One vector is turned by the same rotation once a step. Each row is the vector after some number of steps, and that number follows the row.
The counts run from 0 to 479.
0.06  -0.84  -0.96  -1.72  -1.43  0.77  0.91  -2.12  2.58  0.16  -0.63  -1.74  -0.95  -1.30  -0.39  -0.69  -1.41  1.73  -1.32  -0.06  -0.51  0.72  0.20  2.52  -0.80  -0.85  0.17  0.50  -1.61  1.14  -0.23  0.43  -0.95  -0.94  -0.52  -0.22  2.57  -0.02  -0.61  1.31  -0.54  -1.21  -0.73  -1.39  -0.50  0.03  -3.24  -0.70  -0.45  -0.76  -1.27  1.02  -3.64  1.85  -1.00  2.33  0.50  2.42  -1.04  0.59  0.75  -1.68  -1.62  0.20  0.18  -0.43  1.17  2.55  0.64  0.30  -0.20  -0.59  0.19  0.52  -1.45  0.14  0.93  -2.05
120
0.48  -1.58  -1.52  -0.28  0.70  0.79  0.84  -1.20  2.16  0.03  -0.46  0.34  -0.32  0.93  1.15  0.72  -1.48  -0.43  -0.64  -0.22  1.58  1.75  1.01  -0.19  -1.87  0.88  0.03  -0.35  1.32  1.81  0.56  -1.14  -1.62  0.04  -2.30  0.05  2.47  -1.43  -0.57  1.37  0.63  -2.06  -1.96  -0.58  -2.82  0.44  -3.02  -2.23  -0.26  0.39  -1.13  0.11  -3.29  -0.01  1.31  1.75  -0.79  0.95  -2.78  0.35  0.51  0.73  -1.18  -1.99  1.45  0.69  2.44  -0.33  -0.71  0.42  0.11  -0.66  0.60  -0.96  -1.50  0.81  1.17  -2.09
454
-2.67  -0.03  -2.05  -1.06  1.57  -0.10  0.01  -1.91  1.19  -1.87  0.21  -1.07  0.60  1.17  -0.70  0.68  0.03  1.45  -0.47  -0.28  -1.37  1.43  -0.35  -1.24  -1.18  -0.92  -0.50  1.54  1.01  -1.24  2.24  -0.10  -1.84  0.30  0.09  1.32  1.42  -0.99  -3.43  0.05  1.13  -1.93  -0.21  -2.10  -1.03  1.00  -2.77  -0.32  -1.23  0.99  -0.04  -2.21  -1.32  1.09  -0.18  2.38  -0.73  1.19  0.10  1.12  -1.11  1.54  -1.88  -0.33  -1.33  -0.42  -1.28  0.70  0.54  -0.78  -2.76  0.48  0.26  0.61  -2.33  0.55  -0.54  1.05
174
-1.76  0.32  -0.12  0.14  0.78  1.99  0.79  -1.70  2.12  -1.29  0.01  0.33  0.38  1.06  -0.30  1.05  0.14  1.08  -0.46  -0.54  -2.75  1.55  1.51  -1.37  -0.70  -1.81  -0.07  1.21  -1.59  0.54  2.09  -0.59  1.86  -1.26  -1.54  1.42  0.84  -2.98  -0.25  -0.36  0.44  -0.80  -1.17  -1.52  -1.97  2.07  -1.85  0.26  0.53  0.20  0.52  -0.87  0.19  1.70  -0.20  0.89  -0.60  1.32  0.52  1.09  -0.67  1.60  -1.38  -2.16  -2.21  0.00  -0.80  2.09  1.08  -0.78  -2.35  -2.48  0.48  -0.30  -1.31  1.27  -1.44  -1.47
66
0.24  -1.03  -0.67  -1.54  -2.45  -0.32  0.23  -1.82  3.03  1.48  -0.84  0.85  -1.32  -0.17  -1.30  0.51  -0.62  -0.47  -0.46  0.65  -0.04  1.59  -0.59  0.85  -0.09  -1.30  -0.71  -0.05  0.22  1.62  0.59  1.13  -1.19  -1.51  -2.10  -1.73  1.89  -0.28  0.76  2.12  1.41  -2.02  -0.98  -2.06  -0.52  -0.59  -2.65  0.15  -1.04  -1.27  -1.42  3.25  -2.84  0.84  0.14  0.46  0.43  2.29  -1.66  0.20  0.90  1.20  -2.48  -0.98  0.34  -0.01  0.56  -0.08  -0.82  -0.67  -2.65  0.35  1.47  1.08  -1.12  -0.53  0.10  -1.91
345
0.24  -2.24  -0.52  1.32  -1.90  0.82  1.36  -1.88  3.94  0.47  -0.49  2.14  0.01  0.96  -0.48  1.04  -0.69  -0.16  0.05  1.03  -0.78  1.30  0.75  -0.69  -1.20  0.28  0.46  -0.02  0.07  0.98  0.98  -0.45  1.18  -0.31  -2.75  0.17  2.20  -3.04  1.46  -0.05  3.05  -2.32  -2.34  -1.19  -1.91  0.61  -2.45  0.09  -0.53  -1.39  -0.98  0.87  -1.35  0.29  1.04  -0.28  0.23  1.04  -1.82  0.68  -0.43  1.86  -0.46  -2.85  0.32  0.07  0.32  0.22  -0.16  0.07  -1.37  -0.34  0.53  -0.49  -1.79  0.07  -1.66  -1.27
440
0.01  -0.28  0.71  0.00  1.42  1.91  1.44  0.08  0.46  -2.33  -0.16  -0.63  -0.26  -1.50  -2.01  -1.58  1.47  2.57  0.13  -1.96  -0.28  -0.25  1.24  1.16  -0.19  1.79  1.28  -0.50  -0.55  -1.17  -1.17  -0.52  0.32  -2.02  -0.42  0.96  0.81  -2.34  0.01  1.28  2.91  -2.00  0.98  0.38  -3.62  0.39  -1.61  -0.40  -0.26  1.55  -2.43  0.34  -0.89  2.82  0.48  1.70  -1.54  0.28  -1.94  1.02  0.62  0.08  -0.16  -1.80  0.63  -0.42  0.51  0.76  1.94  -0.56  0.75  -1.81  -1.35  0.81  -0.10  1.56  -0.07  -1.42
1
0.38  -0.64  -0.90  -2.07  0.08  1.46  0.49  -2.43  0.57  0.58  -0.40  0.96  -1.82  -1.30  -0.79  0.07  1.29  -0.80  -1.54  -0.52  -2.14  3.67  1.21  -0.31  -1.36  -2.36  0.54  0.76  1.91  -0.45  -0.33  1.44  -0.83  0.22  -3.84  1.33  -0.17  -0.35  -1.10  2.47  -0.74  0.16  -1.79  -2.26  -0.29  -0.84  -2.00  -0.22  -1.14  0.97  -1.61  1.26  -0.85  0.65  0.08  -0.92  -0.13  0.33  -2.07  -0.18  0.14  0.80  -2.04  -2.05  -2.82  0.02  0.03  -0.97  -0.17  -0.82  -1.34  0.29  -0.12  0.45  -0.65  0.80  1.30  -0.57
328
-0.16  0.70  0.89  0.06  -1.01  -0.09  1.31  -0.81  2.43  -0.28  -0.94  -0.55  -1.22  0.72  0.77  0.71  -0.05  -0.02  1.43  -1.42  -1.18  2.62  1.33  -1.98  -0.36  -0.28  -1.02  0.48  -0.45  1.67  1.64  -0.22  1.63  -0.54  -1.39  0.63  1.16  -2.52  0.81  0.72  -0.07  -1.90  -1.53  -0.77  -2.82  0.83  -2.46  0.63  -0.04  -0.87  0.33  -0.90  -1.77  -0.69  0.10  1.16  1.84  -0.19  -3.12  -0.88  -0.62  2.73  -1.08  -1.17  -0.56  0.42  -0.11  3.63  0.64  -0.82  -0.56  -1.78  -0.34  -1.09  -0.43  2.50  -0.59  -0.18
62
-1.02  0.53  -0.73  -1.51  -0.02  -1.84  -0.12  -0.46  -1.65  -2.61  0.88  -0.87  0.55  0.63  -1.10  -0.03  0.40  0.56  0.37  -0.58  -1.94  0.55  -0.65  0.24  0.19  -0.17  -0.91  1.38  -0.25  -0.39  1.18  1.28  -2.01  -1.08  0.83  -0.45  2.14  -0.98  -1.74  2.45  1.11  -1.64  0.01  -0.81  -1.12  0.02  -2.18  0.70  0.06  0.92  0.05  -0.97  -1.68  2.14  -1.00  2.79  -0.51  0.90  0.02  2.07  -1.98  2.32  -3.06  0.55  -0.88  0.36  -1.17  1.84  0.92  -1.15  -2.23  0.56  1.50  2.17  -1.50  0.07  -1.01  1.10
38
-0.31  0.18  0.60  0.13  1.74  1.87  0.68  0.17  0.68  -2.06  -0.64  -0.93  -0.54  -1.56  -2.28  -1.29  2.04  2.74  0.03  -2.52  -0.20  0.08  0.86  0.84  -0.04  1.45  1.04  -0.30  0.03  -1.37  -0.65  -0.53  0.48  -1.97  -0.14  0.88  0.69  -1.67  -0.20  1.19  2.84  -2.11  1.26  -0.05  -3.50  0.21  -1.65  0.01  -0.64  1.35  -2.70  0.60  -0.81  2.58  0.93  1.63  -1.21  0.04  -2.48  0.91  1.24  0.78  0.08  -1.60  0.47  -0.30  0.26  0.19  2.06  -1.09  0.55  -1.49  -1.83  0.68  0.22  1.87  0.20  -1.04
2
-0.30  0.36  0.34  -2.46  -0.51  0.87  1.56  -1.63  -0.14  -0.64  -1.48  -0.15  -3.17  -0.92  -0.17  -0.39  0.14  0.20  -0.59  -2.02  -1.07  4.14  1.43  -0.56  -0.31  -1.79  1.03  -0.03  1.84  0.93  0.78  1.09  -0.44  0.30  -2.10  0.92  0.08  -1.08  -2.20  2.04  -1.36  -1.24  0.01  -1.79  -1.15  -0.74  -1.44  -0.18  -1.61  -0.13  0.36  -0.45  -1.92  -0.77  -0.21  0.33  0.23  0.82  -2.46  0.00  0.88  -0.23  -2.45  0.06  -2.21  -0.07  -1.61  1.22  0.87  -0.48  -2.63  0.44  -0.37  1.61  -0.16  1.90  0.92  -0.90
192
-0.45  0.66  0.25  -3.04  0.31  1.01  1.73  -1.48  -0.75  -1.35  -1.05  -0.61  -2.96  -0.90  -0.33  -0.20  0.15  0.57  -0.42  -2.02  -1.04  3.81  1.65  -0.80  -0.56  -2.23  1.10  0.40  1.01  0.42  1.09  0.66  -1.35  0.43  -1.24  0.90  -0.42  -1.58  -2.75  2.44  -1.31  -1.09  0.65  -1.50  -1.26  -0.47  -1.31  -0.50  -1.33  0.39  0.94  -0.46  -1.27  -0.33  -0.52  0.89  -0.24  0.95  -2.00  0.64  1.03  -0.40  -2.50  0.26  -2.27  -0.21  -1.79  1.38  0.78  -0.59  -2.70  0.30  -0.33  1.89  -0.35  1.54  1.01  -0.96
191
-1.14  1.12  1.59  -0.05  -1.16  0.86  2.64  -0.23  0.99  -0.35  -1.48  0.64  -1.76  0.20  -0.51  -0.54  -0.17  0.91  -1.69  -2.86  -0.86  2.30  0.66  -1.48  0.83  -0.76  0.24  -0.08  1.32  0.88  0.97  0.29  1.08  1.05  -0.85  0.11  0.19  -2.21  -1.30  0.31  -0.58  -2.26  -0.65  -0.28  -2.75  0.28  -1.74  -1.10  -1.48  -2.33  0.14  -0.82  -3.18  -0.68  0.99  1.88  1.46  0.91  -1.78  1.05  2.11  -1.18  -0.43  1.49  0.11  -0.16  -1.02  2.29  1.99  -1.78  -1.73  -1.27  -0.51  1.24  -1.00  1.33  -0.26  -1.24
286
-1.94  -0.15  -1.52  -0.81  -0.09  0.63  0.72  -2.57  0.21  -1.67  0.90  0.16  0.91  0.36  -1.39  -0.33  0.88  0.63  -1.91  0.08  -3.85  1.29  -0.49  0.11  -0.61  -2.08  -0.32  1.93  -0.29  -1.54  1.06  1.54  -0.20  0.14  -1.18  0.96  1.04  -1.22  -2.23  0.78  0.42  -0.59  -1.01  -1.94  0.23  0.29  -2.24  0.38  -0.57  0.12  -0.32  -1.06  -0.67  2.48  -0.83  1.35  -0.17  1.14  1.49  2.01  -1.71  0.76  -2.19  -0.20  -2.78  -0.29  -1.51  1.27  1.49  -1.26  -2.45  0.41  1.12  1.96  -2.40  -0.47  -1.09  1.11
404
0.32  -0.48  0.34  0.92  -0.16  0.49  2.34  -0.37  -1.64  -2.48  0.44  1.57  0.24  -0.07  -0.48  -1.60  2.53  0.04  -1.06  -1.42  -2.82  1.36  0.19  -0.93  -0.74  0.72  0.39  0.66  2.01  -1.78  -1.12  1.07  0.41  1.85  -1.73  1.16  0.05  -2.56  -0.70  1.82  1.33  -1.29  -1.76  0.80  -2.17  -0.91  -1.62  0.10  -0.44  0.59  -1.87  -1.96  -0.76  0.45  0.69  1.12  0.75  -1.81  -2.44  1.81  -1.37  1.05  -0.51  -0.46  -0.67  0.39  -0.52  0.32  2.39  -1.72  1.37  0.63  -0.89  0.93  -1.27  0.78  -0.29  2.28
166
-0.20  -1.07  -0.80  -0.08  0.29  1.56  2.06  -0.97  1.17  -1.74  0.67  0.84  1.72  -0.72  -1.38  -1.27  0.87  1.71  -2.85  -0.17  -1.72  -1.44  -0.72  1.47  -0.97  0.46  0.27  0.58  -0.37  -2.29  -1.26  -0.34  -0.89  1.23  -0.18  0.60  1.22  -1.59  -0.40  0.55  1.76  -1.32  -1.18  0.55  -1.75  -0.15  -2.54  -0.80  -0.14  0.08  -3.14  0.46  -2.05  2.37  0.30  2.90  -0.33  0.85  -0.15  3.14  1.35  -1.82  -0.24  -0.53  1.03  -0.23  1.15  0.08  1.46  -1.53  1.34  -0.09  -0.60  1.19  -2.42  -0.81  0.32  -0.42
14
-1.75  -0.23  -2.03  -0.68  1.60  -1.26  -0.45  -1.11  0.98  -2.13  0.71  -1.65  0.78  1.52  -0.28  1.13  0.41  0.88  1.10  -0.64  -1.22  0.91  0.01  -1.52  -1.38  0.18  -1.42  1.50  0.81  -1.54  1.95  -0.42  -1.99  -0.22  0.44  1.09  1.54  -1.22  -1.79  0.67  1.82  -2.43  -0.80  -1.47  -1.79  0.61  -2.88  0.19  -0.59  1.34  -0.14  -2.46  -1.01  0.81  -0.07  3.14  -0.45  0.09  -1.38  0.73  -1.94  3.52  -1.72  -0.84  -0.86  0.30  -0.84  1.27  0.22  -1.05  -1.34  0.37  0.17  0.14  -2.05  1.07  -0.29  2.19
172
0.51  1.52  0.85  -1.56  -0.59  -1.08  0.44  0.37  -0.88  -1.04  0.05  -1.36  -1.03  -1.39  -0.57  -1.00  2.76  -0.12  0.81  -2.20  -2.35  0.95  0.13  0.10  -0.23  -0.32  -1.87  0.82  0.30  -0.82  -1.41  1.54  -0.70  -1.09  -0.15  -0.28  0.60  -0.59  0.56  3.96  -0.08  -0.77  -0.33  -0.44  -1.73  -0.94  -2.17  1.77  -0.04  1.02  -1.49  0.94  -1.42  0.86  -1.02  2.23  1.40  -1.00  -3.29  -0.11  -0.70  2.34  -2.53  0.15  -0.71  0.64  0.20  2.54  1.26  -2.19  1.13  -0.14  -1.09  0.99  0.56  1.16  1.07  1.68
262
-1.51  -0.70  -1.12  -1.06  2.28  1.24  0.69  -1.61  3.52  -1.39  -0.53  -0.30  -0.39  1.25  -0.70  1.71  -0.68  1.87  0.29  -0.83  0.40  0.65  1.21  -1.62  -1.80  -0.28  0.27  0.21  -0.15  -1.16  2.23  -2.85  -1.37  -0.16  0.00  1.58  0.74  -2.17  -1.40  -0.81  1.84  -2.24  0.21  -0.88  -2.96  1.43  -2.02  -1.08  -0.57  0.53  -0.62  -0.90  -0.58  0.08  0.44  2.46  -1.82  1.75  -0.98  1.52  1.56  0.75  -1.02  -2.30  0.00  -0.65  -0.41  0.31  -0.42  -0.41  -1.54  -0.78  -0.70  -0.35  -1.67  1.25  -0.20  -1.68
80
1.03  -0.48  -0.61  -1.20  1.23  1.07  0.00  -0.86  -0.81  -0.83  0.65  1.43  -0.17  -1.03  -1.15  -0.59  2.46  -0.95  -1.21  -0.68  -1.75  1.70  0.62  0.22  -1.22  0.07  -0.50  0.63  1.81  -1.19  -1.45  0.73  -1.37  -0.88  -3.03  0.03  0.18  -0.88  0.26  3.72  1.18  -0.36  -1.17  -0.46  -1.77  -0.97  -1.62  0.19  0.01  2.44  -3.08  2.25  -0.14  1.74  0.79  -0.11  -1.81  -0.49  -2.10  1.06  -0.38  2.70  -1.94  -2.56  -0.86  0.56  1.21  -2.09  -0.14  -1.79  0.75  -0.10  -0.15  0.52  -0.06  0.27  1.51  -0.27
464
-1.60  0.27  -0.15  -0.95  -1.65  -0.31  1.99  -1.05  1.35  -0.95  -1.01  -0.79  -1.46  -0.49  -2.00  -1.44  0.72  1.74  -0.78  -1.46  -1.62  1.78  -0.91  0.18  0.66  -0.90  0.58  0.51  1.08  -1.10  0.50  1.62  -0.03  0.78  0.08  0.17  1.19  -1.22  -2.06  0.51  0.82  -2.15  0.00  -1.39  -0.80  -0.73  -2.33  0.44  -2.40  -1.47  -0.69  -1.06  -3.18  0.46  0.04  2.01  2.02  0.51  -1.83  0.87  0.66  -0.79  -1.52  1.91  -0.58  -0.45  -2.06  1.98  2.13  -1.12  -1.91  1.29  -0.59  2.11  -1.27  0.63  -0.49  1.56
43
-1.14  0.24  -0.73  0.74  1.42  1.97  1.85  -1.01  -1.22  -2.15  1.21  1.43  1.52  0.76  0.02  -1.18  0.81  0.40  -3.58  -1.00  -3.08  1.26  0.76  -0.28  -0.81  -0.73  0.42  1.78  0.56  -0.46  -0.25  0.43  0.39  1.03  -2.00  1.20  0.76  -2.00  -2.29  0.76  -0.18  -0.46  -2.22  -0.07  -1.34  0.81  -2.04  -1.54  0.28  0.75  -0.98  -1.73  -1.27  2.59  0.39  1.73  -0.91  0.30  0.84  2.24  -0.86  -0.50  -0.70  -0.27  -1.67  0.43  0.30  0.67  2.38  -1.65  -0.36  -1.43  0.57  0.79  -1.95  -0.10  -0.33  -0.22
162
-0.06  0.05  0.36  -0.22  -0.81  -0.23  0.61  0.17  -0.54  -1.96  0.04  -1.22  -0.27  -0.46  -0.80  -1.35  -0.87  1.56  -0.08  -1.48  -0.38  0.95  0.56  1.91  0.91  1.07  0.65  0.39  -1.04  2.33  0.13  1.29  -0.04  -2.76  -0.25  -1.03  2.78  -1.61  -0.66  2.42  1.91  -2.07  0.47  0.08  -2.45  0.68  -2.17  -0.23  0.31  0.40  -0.52  0.24  -3.27  3.43  0.30  2.10  -0.92  1.30  -0.81  1.09  -0.87  0.89  -1.52  0.29  0.75  0.43  0.49  2.73  1.86  0.06  -1.48  -1.79  1.62  1.51  -0.75  0.76  -0.83  -1.50
133
0.11  0.38  -0.56  -0.76  -0.34  -1.87  -0.26  -0.38  -0.68  -1.84  1.32  -0.44  0.57  0.42  -0.83  -0.03  2.24  -0.80  0.32  -0.56  -3.39  0.50  -0.49  -0.53  -0.62  -0.41  -2.15  1.66  -0.30  -1.20  0.03  1.49  -1.28  -0.91  -0.24  -0.40  1.11  -0.88  0.55  3.10  0.93  -0.88  -1.19  -0.58  -0.89  -0.65  -2.53  1.90  0.53  1.09  -1.23  0.25  -0.45  1.88  -0.92  2.13  0.43  -0.54  -1.50  0.92  -2.50  3.76  -3.05  -0.63  -1.27  0.63  0.02  1.55  0.49  -2.32  0.02  0.32  0.50  1.11  -0.79  -0.10  -0.20  2.62
35
-0.55  0.65  0.16  -1.71  -0.89  -0.85  1.00  -1.58  1.46  -0.99  0.66  1.01  0.13  1.49  0.37  1.23  -0.11  -0.46  -0.54  -0.21  -3.68  0.21  -0.01  -1.48  -0.82  -2.29  -1.93  1.54  -2.45  0.01  1.80  -0.13  -0.81  -0.22  -0.07  -0.34  0.44  -1.88  0.90  1.88  -0.57  -0.74  -1.45  -0.44  -0.82  0.28  -1.98  1.42  1.30  -1.00  0.76  0.11  -0.63  0.48  -1.71  3.00  0.27  2.36  0.76  2.58  -0.29  0.92  -3.23  -0.10  -1.47  -0.06  -0.41  3.07  -0.22  -2.15  -1.64  -1.04  0.72  1.29  -1.86  -0.31  -0.73  -0.98
51
-0.94  0.35  0.35  -0.23  1.51  1.65  0.46  0.23  1.25  -1.18  -0.73  -0.91  -0.51  -1.43  -2.63  -0.72  2.49  2.18  -0.23  -2.58  0.12  0.06  0.74  0.40  -0.01  1.16  0.63  0.03  0.78  -1.61  -0.86  -0.54  0.23  -2.28  -0.36  0.41  0.50  -1.19  -0.10  0.99  2.89  -1.98  1.17  -0.77  -3.61  0.45  -1.90  0.17  -1.23  1.23  -2.83  1.04  -0.62  2.26  1.49  1.16  -1.26  -0.17  -2.68  0.16  1.78  1.65  0.18  -1.33  0.37  -0.30  0.06  -0.57  1.74  -1.79  0.04  -1.33  -1.71  0.52  0.14  1.68  0.46  -0.54
3
-1.67  0.07  -0.94  0.57  0.95  0.86  1.47  0.28  0.78  -1.68  -0.25  -0.34  0.90  0.35  -1.60  -1.22  -0.39  2.15  -2.21  -1.99  0.58  -0.34  -0.69  0.25  0.13  0.99  0.59  0.53  0.89  -0.94  0.14  -0.47  -0.83  0.32  0.53  -0.11  1.85  -1.15  -2.46  -0.13  2.27  -2.71  0.20  -0.07  -2.61  0.55  -2.65  -1.85  -1.32  -0.39  -1.72  -1.27  -3.34  2.05  1.60  3.32  -0.34  1.16  -1.11  2.16  1.24  -0.67  -0.04  0.92  1.61  -0.29  0.31  0.41  2.31  -1.44  -0.54  -0.66  -0.13  0.97  -2.00  0.12  -0.18  -0.43
378
-0.56  0.39  0.90  1.03  -0.15  2.44  1.40  -0.61  1.99  -0.27  -0.50  0.68  0.43  -1.35  -2.41  -1.77  2.32  1.69  -1.83  -1.63  -2.42  -0.16  0.41  0.83  0.15  -0.13  0.31  0.52  -0.59  -1.28  -1.58  0.74  2.52  -1.45  -1.57  0.60  0.31  -1.80  1.51  1.02  2.06  -0.78  -0.89  -0.52  -2.11  0.29  -1.95  0.38  0.04  0.03  -3.14  1.27  -0.74  2.90  0.77  0.46  0.16  -0.29  -1.12  0.52  0.87  0.35  0.59  -1.29  -0.49  -0.28  0.66  0.60  2.76  -2.28  0.90  -2.09  -1.19  0.06  -0.34  0.55  -0.33  -0.78
367
